In the rows, 128 means zero.
Where one turn sends some rows of the set: a few examples, then the rows asked:
torar: [157  87 106 126 102 136 102 157 154 134 114 142 133 119 118 135  91 163]
Kada: [ 87 129  85 138 149 139 165 128 115 137 128 118 129 130 125 148 112 114]
buves: [ 85 108  93 128 151 113 161 140 146 131 128 126 116 131 148 144  92 132]
nusep: [106 108 113 133 158 120 121 182 148 142 102 132 102 131 133 112 116 120]
merin: [131 131 129 155 130 183 123 104  97 149 140 137 126 142 127 128 100 120]
vev: [ 78 117  79 143 136 138 152 138 123 141 136 120 129 134 149 136 107 120]
ditad: [146 132 103 116 121 100 174 110 123 129 132 131 117  96 164 129 137 140]
zenog: [142 140 145 147 108  84 147 119  97 137 118 137 127 111 112 100 129 130]
bover: [137 120 121 169 123 182 120 146 107 162 147 144 132 128 128 119 112 130]
Fum: [130 135 121 129 120 122 129 107 113  99 102 114 140 120 149 190 108 128]
bebu: [147 159  87 134 125 169  90 120 130 151 138 121 110 126 132 117 117 142]
dekos: [154  89 104 121 114 133 111 158 160 122 111 145 131 127 122 132 115 177]
zirar: [148 135 131 118 110 120 172 123  89 117 125 129 109  93 164 111 114 141]
ravur: [109 135 170 127 143 150 115 112 117 100 130 163 119  92 121 115 118 130]
kufum: [118 131 127 131 113 127 127 123 110  91  96 110 138 114 158 174 120 111]
mab: [ 99 129 158 120 150 159 112 123 113 100 140 152 120  91 122 105 116 144]
pilid: [125 134 137 131 131  91 136 146 110 136 129 126 104 124 101  79 109 128]
bam: [148  99 123 113 108 143  99 144 163 118 125 150 138 110 100 137 107 164]
Sizo: [127 139 114 160 128 179 122 126  88 144 157 126 128 115 124 139  99 124]
tovor: [131 132 116 148 152 117 110 156 168 146 108 130  94 141 149 118 103 118]
muz: [148 158  83 139  99 138 114 130 135 160 123 108 126 102 148 116 107 152]
fuz: [161 134  87 151 105 144  86 122 111 154 132 128 104 116 145 138 105 146]
pizam: [163 138 117 110  95 107 170 126 118 124 111 111 124 104 148 115 121 148]
puzu: [100 132 160 126 141 154 114 119 119  89 111 158 131  94 120 113 129 146]
Rafi: [128 111 131 116 123 122 123 104 124 101  96 112 136 117 148 185 109 131]
Rana: [152  94 121 115 124 139  92 143 168 134 125 154 142 110 118 131 113 163]
ruges: [133 129 125 117 120 123 122 107 113  95  96 112 138 111 140 180 115 113]
teme: [124 117 123 141 162 110 118 171 170 130 126 133  97 128 142 122 111 117]
nuba: [158 162  75 137 105 143 112 127 119 144 131 119 104 107 135 109 102 145]
dozak: [ 99 129 152 131 151 151 116 120 109 100 133 168 108  98 116 104 125 133]
mafu: [157 125 115 109 107  99 160 114 106 138 116 132 121  94 160 130 136 155]
zezo: [126 147 137 141 128  86 154 149 110 137 116 128 115 137 105  97 124 135]
Kog: [153 136 145 135 128  93 162 138 118 121 142 151 120 128 110  97 122 149]
Sutak: [131 123 131 152 130 156 126 106  84 164 152 140 122 144 120 122 108 132]
palil: [ 78 123 103 133 147 141 149 132 137 125 112 136 117 145 168 138 119 112]
piveg: [145  93 122 123 109 132 105 151 169 142 111 147 143 112 112 136 106 167]
davat: [126 126 130 128  97 127 132 113 103  91 106 120 126 122 149 180 104 121]
Vubu: [111 139 154 119 148 160 127 141 108 101 137 165 117 100 113 102 128 151]
fazar: [119 116 127 117 118 120 104 119 116  95  99 120 144 110 145 182 102 128]
piris: [151  97 116 116 104 129 100 149 170 138 121 147 139 123 123 122 111 167]
ruk: [106 141 151 136 147 156 107 143 109 100 136 174 126 102 128 105 125 136]
lupob: [138 116 108 125 151 116 134 178 148 130 102 117  98 144 147 143 119 115]

palil moves to Kog
kufum moves to Vubu
Now find these:
mafu moves to merin
ruk moves to dekos
muz moves to Kada
nusep moves to pizam
tovor moves to ditad
buves moves to zenog
mab moves to piveg
zezo moves to nuba
fazar moves to puzu
zirar moves to bover
ravur moves to Rana
piris moves to Fum

Where one turn sends some rows of the set: a few examples, then the rows asked:
govas: [154 136 159 170 144 128 137 119 166 102 151 141 145 141 159 143 119 144
 137 145 129  95 128 138 124 109 148 144 134  90  91 138 113]
lofi: [122 117  87 135 142  84 156 123  76 117 103 118 112  84 119 119 100 100
 131 123 104 125 155 126 110 125 148 143 153 133 145 141 124]
Bemo: [ 86 116 148 126 117 120 132 107  87 143 120 129 108 112 121 122 147 137
 123 113 116 125 162 145 145 128  85 148 134 179 145 131 146]
datop: [ 94  97 125 116 107  87 115  95  98 121 129 115 127 108 121  97  97 120
 120 120  88 137 158 115 140 140 129 153 157 157 148 113 129]
Befun: [147 137 169 161 147 116 144 127 176 117 150 164 150 145 160 147 132 137
 134 139 118  91 135 134 148 113 138 145 133  96 100 134 127]
lepe: [155 134 174 168 147 140 140 126 160 107 154 156 153 148 147 142 108 148
 128 132 125 100 130 123 141 128 145 149 137  90 113 119 121]
das: [154 140 160 176 152 129 129 116 167 101 163 138 148 142 150 143 120 139
 127 144 120 101 130 146 128 108 139 139 143  87  94 122 119]
gub: [ 97 135 111 114 125 110 139 147 101 130 106 114  95  91  94 155 142 128
 119 108 138 118 144 156 122 143  97 132 154 132 154 169 145]
nol: [102  98 112 113 107  96 115 113 100 133 122 134 128  95  98 125 126 118
 118  95  89 122 147 104 149 142 129 131 171 158 159 115 129]
Kir: [105 113  78 126 143  86 147 146  89 121 104 117  99  95 110 148 101 115
 131 126 106 128 137 138 117 130 136 136 173 125 154 147 128]
biri: [150 137 165 171 151 116 141 123 172 114 150 164 149 138 156 155 138 130
 123 141 117  93 138 141 145 112 133 142 143  88  99 128 137]
rep: [ 84  92 108 108 109  81 108 117 110 119 126 113 116 113 114 123  95 131
 119 125  94 137 140 122 138 142 129 144 180 142 153 122 131]
kegek: [ 92  99 113 129 112 111 121 103  96 148 113 137 108 102 112 144 164 133
 124 115 105 118 148 133 131 117 104 125 154 184 143 136 136]
palof: [116 140 119 122 128 112 152 130  85 129 100 123 108  79 100 134 149 108
 118 106 142 115 159 148 116 141 106 136 130 137 144 171 148]
degiv: [156 139 174 173 156 139 138 127 163 107 157 156 151 143 143 146 118 145
 116 129 118 100 134 132 146 125 132 146 142  83 114 113 129]
zovok: [149 126 158 175 147 118 130 122 169  89 156 143 138 143 157 147 115 143
 128 139 115 100 122 142 137 107 150 135 135  88  94 125 128]
Kezok: [ 84 137 126 109 118 103 122 105  93 131 134 123 105 119 111 110 147 153
 140 129 120 140 150 159 142 110 116 130 138 179 140 145 139]
rona: [162 124 160 172 147 132 135 128 163  91 147 158 140 131 145 159 117 141
 115 143 125  97 126 135 132 124 149 137 132  84 105 133 145]
nage: [113 123  83 134 136 104 141 123  76 130 114 115 108  92 104 132 117 110
 134  98  93 120 137 127 122 118 137 121 166 146 149 127 102]
Ruz: [152 127 178 170 146 137 130 129 166  94 156 155 144 147 146 152 115 149
 116 130 120 101 126 136 147 127 138 141 131  90 110 118 139]
vazan: [ 72 106 132 118 116 116 118 126 102 141 121 122  99 125 114 141 136 150
 121 122 112 130 140 150 141 132  86 144 157 171 152 132 145]
Kepo: [162 124 165 168 145 136 140 122 165 107 143 164 150 136 148 154 125 146
 123 152 137  93 132 125 128 125 144 147 130  95 105 137 139]
Kam: [111 139  86 110 143  69 151 127  89 119 114 132 111  94 110 112 119 112
 147 129 105 134 150 138 140 113 155 127 156 140 148 151 131]
demuk: [149 133 166 171 150 120 139 132 171  99 149 161 134 141 155 160 134 141
 124 134 119  90 128 150 148 110 133 134 129  91  98 131 137]
daner: [119 121 104 122 113 128 124 116  87 127 108 110 115  81  82 143 148 122
 115 100 134 112 142 133 104 139 118 119 149 146 147 154 128]
Lelim: [118 151 116 110 139 122 146 137  75 121 112 135 109  94  79 124 131 138
 128 116 144 131 150 144 135 142 131 133 135 147 167 157 151]
gavef: [104 106 118 106 118  93 115 105  93 116 125 141 121 108 100 104 103 142
 127 145 107 146 149 115 144 136 151 145 157 164 163 128 153]
luvup: [163 123 162 176 149 132 130 118 165 102 145 157 149 133 147 156 125 144
 112 154 131 101 134 135 121 122 140 148 141  87 103 130 143]

Kir moves to rep
nage moves to nol
Kepo moves to govas
Now find these:
lofi moves to datop
degiv moves to biri
Kezok moves to Lelim
demuk moves to rona

Where one turn sends some rows of the set: a few examples, then the rows asked:
lozo: [ 94 131 131  99 125 141 160 148 111 104 104 112 161 144 146 126 146 112
 149 176  93 128 121 157 143  94 110 136 111 186 127 133  97 125 128 163
 121 156 100 129 116 146 110 118  89 139 155 148 150]
bekov: [ 93 155 122 128 139 103 148 125 174 110 151 144 132 140 108 110 128 129
 106 144 144  88  98 134 138 119 164 155 156 148 114 139 117 119 133 126
 162 101 160 153 185 131 163 102 120 101 135 117 147]
tupu: [144 121 133  99 128 134  98 139  99 135  80 117 137 104 142 132 155 115
 161 142 137 156 113 110 161 142 116 156 124 157 117 146 127 132 115 150
 150 181 125 131 116 115  88 104 109 137 100 105 114]
Fesiv: [124 129 149 110 145 145 171 144 133 123 123 139 185  90 144 142 151 117
 169 152 137 131 111 103 133  84  97 119 107 140 109 123  89 149 135 107
 128 162 126 120 131 140  90 115 103 158 126 128 161]
geki: [107 161 123 134 155 116 136 115 172 114 138 142 136 141 108 111 110 124
 106 142 163 104 101 136 137 131 158 153 145 142 121 125 132 127 137 130
 154 106 147 145 198 139 166 112 129  97 121 131 153]
Tumav: [113 134 148  98 138 114 152  97 176 104 130 148 152 129 111 118 123 109
 113 129 143 121 115 162 127 135 157 132 113 176 130 143 147 138 134 150
 146 110 145 135 187 137 167 109 103 108 110 122 129]
kego: [130 141 133 123 128 124 131 110 168 115 138 143 124 132 101 123 141 130
 110 131 162 107 103 140 146 142 166 147 153 179 146 127 114 128 113 144
 158  99 166 146 168 119 176  95 104 100 117  92 130]
rem: [ 87 158 133 114 146 104 132 120 183 107 144 137 128 131 114 108 126 122
 115 138 139 108  99 133 135 127 162 158 121 144 129 127 143 126 142 133
 156  84 161 146 195 133 157  93 128 102 124 110 145]
foruv: [ 89 148 124 132 123 142  94 175 121 153 140 116 104 127 105 130 154 114
 158 146  88 139 100 111 166 110 135 136 108 147 172  93 118 169 130 114
 107 120 139 137 129 132 118  73 134 152 118 111 106]
Tegaz: [ 96 141 141 114 125 103 125 114 183 112 139 145 132 121 103 100 131 115
 115 117 151 109  99 144 142 131 174 144 110 176 125 132 147 140 139 121
 155  93 147 128 182 136 142  96 129  91 119  97 154]
zep: [103 138 131 133 113 102 136 120 174 118 149 151 134 131  98  99 138 126
 106 124 158  87  98 143 147 120 176 142 151 178 111 142 117 133 130 113
 163 108 149 136 170 134 150 101 119  90 133 102 155]
dini: [106 141 141 115 155 139 133 165 149 124 132 131 156  93 146 135 151 132
 172 133 120 121 116  99 153  88 104 124  89 140 142  89  90 168 151 114
 129 123 131 132 125 135  80  91 132 164 121 111 170]
Posak: [ 93 153 136 113 146 103 155 112 175 103 138 142 147 133 111 108 120 114
 110 146 146 110 103 140 123 123 155 150 130 144 111 145 145 119 141 134
 153 108 151 142 202 141 161 111 117 102 125 132 143]
Tezi: [103 115 123 109 116 106 108 172 108 131 116 127 128 124 140 120 164 129
 152 134  97 110 125 126 176 108 126 155 142 159 101 153  98 147 137 144
 156 171 116 155 101 110  73  96 122 154 129 110 121]
sot: [105 128 124 112 142 115  82 165 115 132 106 119 122 120 145 117 141 123
 156 123 100 126 132 129 179 123 124 151 104 156 124 123 126 166 152 150
 142 156 101 150 115 121  68  95 146 150 108 119 129]
dofi: [102 138 141 117 125 106 145 107 177 113 139 150 152 127 101  99 123 109
 110 124 157 106 100 151 132 125 168 136 122 177 108 149 143 138 139 119
 153 117 136 122 186 144 144 112 118  91 121 119 155]
penu: [130 139 129 133 107 161 131 147  93 159 121 122 133 124  98 143 156 104
 152 173 127 156  88 102 144 118 127 138 147 148 140 129 105 137  91 105
 111 170 149 119 130 132 141  98  92 139 120 120  96]
dap: [109 131 140 122 137 134 158 167 138 124 140 137 163  96 140 140 168 135
 166 145 122 106 110  98 151  76 106 126 125 142 118 114  65 152 135 106
 141 143 141 138 112 127  86  94 113 163 140 110 161]
Nulu: [141 136 146 112 146 156 144 143 130 127 112 126 166  79 144 148 163 126
 171 149 153 147 101  81 141 106  99 132 110 139 136 102  89 143 120 110
 136 143 149 120 124 128  97  98 101 149 115  97 156]
soli: [145 158 155 125 108 140 169 172  98 146 121 127 131 129 144 138 131 112
 145 165 121 145 136 120 140 111 119 156 125 136 110 129 140 135 131 127
 118 190 123 124 113 131 110 149  97 161 111 124 121]
fafu: [ 91 139 116 118 121 137 131 171 114 112 121 107 128 148 141 124 162 137
 146 164  84 109 115 144 169  94 121 148 128 189 147 108  69 128 124 156
 135 127 115 148  96 131 109  95 102 139 163 119 156]
Kefus: [139 147 132 140 166 159 133 154 130 137 122 133 158  96 141 143 139 134
 165 142 154 127 110  92 154 100 102 125 117 135 140  81  74 164 133 108
 129 142 125 130 125 136  93 104 130 148 118 123 174]
Vapas: [114 134 129 130 127 111 156 116 167 112 150 157 141 146 101 117 130 128
 103 131 150  83 112 159 145 119 166 135 167 180 120 143 102 136 124 139
 159 117 148 150 166 130 170 110 107 107 135 124 136]
zimur: [123 153 124 141 140 165 108 148 104 162 117 119 131 133 105 134 121  99
 153 158 126 158 103 118 152 126 125 126 112 144 158  94 129 171 123 113
  92 158 117 120 145 150 131 107 133 137 101 148 113]
mok: [141 173 138 151 122 143 124 192 107 156 129 122  99 137 143 133 126 133
 146 149 119 130 137 109 166 116 131 164 128 137 142  88 127 153 138 126
 119 155 119 139 102 123 106 131 129 159 108 112 134]
bepi: [111 165 150 127 116 123 142 197 118 144 140 124 109 132 148 128 132 122
 149 146  85 126 146 125 158  99 130 159 103 138 130 105 146 156 156 132
 115 149 117 135 107 129  89 127 130 173 115 114 127]
Muk: [117 146 132 131 151 120 135 111 172 114 140 152 140 147 106 115 105 121
 105 123 155  99 119 166 146 133 161 129 134 176 137 121 128 156 141 147
 145 107 130 148 182 141 165 112 129 104 115 137 146]
tem: [ 97 149 123 106 146 149 105 158 119 112  99 100 126 138 147 127 139 127
 157 158  95 139 122 143 163 115 116 145  84 185 173  85 108 140 134 169
 118 115 103 136 113 140 108  94 118 133 136 123 159]
riv: [112 140 139 119 114 110 130 107 174 116 136 144 133 116 102 105 143 117
 114 124 166 112  89 135 139 134 172 149 134 176 123 140 133 125 119 119
 163 102 159 125 176 132 153  96 110  85 120  88 147]
Litop: [118 154 151 122  95 121 164 195 109 141 139 128 114 130 143 134 154 125
 147 158  91 123 135 114 154  96 128 162 132 141 111 131 126 135 134 127
 129 167 137 134  98 118 100 125 101 171 127 100 115]
Venug: [134 152 115 131 143 172 120 142  97 125  90 106 139 144 140 134 132 130
 148 173 136 141 113 138 161 123 110 144 126 184 159  92  82 128 109 160
 124 147 102 133 111 141 127 117 102 118 137 139 161]
gikop: [120 135 133  93 118 157 137 139 104 111  88 101 143 126 142 138 165 117
 155 183 113 157 104 129 145 118 110 151 113 185 148 121  97 108  99 163
 128 144 129 123 110 131 125 102  72 127 141 111 138]
Lop: [107 158 130 118 138 112 140 113 171 109 136 138 133 128 109 117 133 122
 111 148 157 113  91 122 133 132 160 159 143 144 125 136 132 109 121 129
 163  98 171 144 191 128 170  99 110  96 122 103 138]
kal: [145 133 115 133 145 138  79 153  96 146  92 122 121 124 141 124 133 127
 152 133 144 133 125 116 181 139 119 153 137 156 124 119 108 156 128 143
 144 177 102 145 112 119  86 107 138 134 102 123 134]
tanul: [151 168 152 124 115 151 135 173 104 149 113 118 110 119 147 140 135 119
 151 158 125 161 128 101 149 128 124 166 111 136 140 104 149 136 125 132
 118 160 135 120 110 123 112 128 105 155  97  96 117]
por: [115 144 132 141 130 116 129 108 171 124 137 152 140 133  99 100 117 118
 109 123 175 100  97 149 144 132 173 139 140 175 118 130 127 141 131 117
 154 114 133 132 181 142 150 112 127  82 122 119 163]
toziv: [ 97 136 144 103 129 102 133 118 185 102 147 142 126 128 110 116 142 123
 117 120 124 103 111 154 143 128 168 143 118 180 145 132 133 139 135 148
 155  82 161 150 171 123 159  84 113 112 121  93 127]
nes: [ 85 128 146 100 103 133 153 153 112 140 134 126 152 124 104 130 158  88
 156 167  82 147 101 128 132  94 124 127 107 149 122 149 132 149 125 110
 103 164 135 119 143 142 117 100  99 158 127 134  92]
Tul: [122 115 133 100 124 120 126 149  97 131  97 130 154 121 142 126 146 109
 154 143 117 130 125 130 158 118 112 145 132 158  87 169 120 140 131 144
 144 201 104 137 119 124  77 119 109 146 116 134 117]
taga: [ 79 137 119 142 113 133 136 178 111 153 156 131 129 147 100 124 147 113
 146 157  82 107 108 133 162  83 132 125 143 150 130 126  92 168 136 103
 108 157 122 143 126 141 114  97 127 161 146 147 113]

tupu moves to Tezi
fafu moves to Venug
Now find these:
foruv moves to penu
dofi moves to Tegaz
mok moves to soli
bekov moves to geki
Nulu moves to dap
Tumav moves to toziv

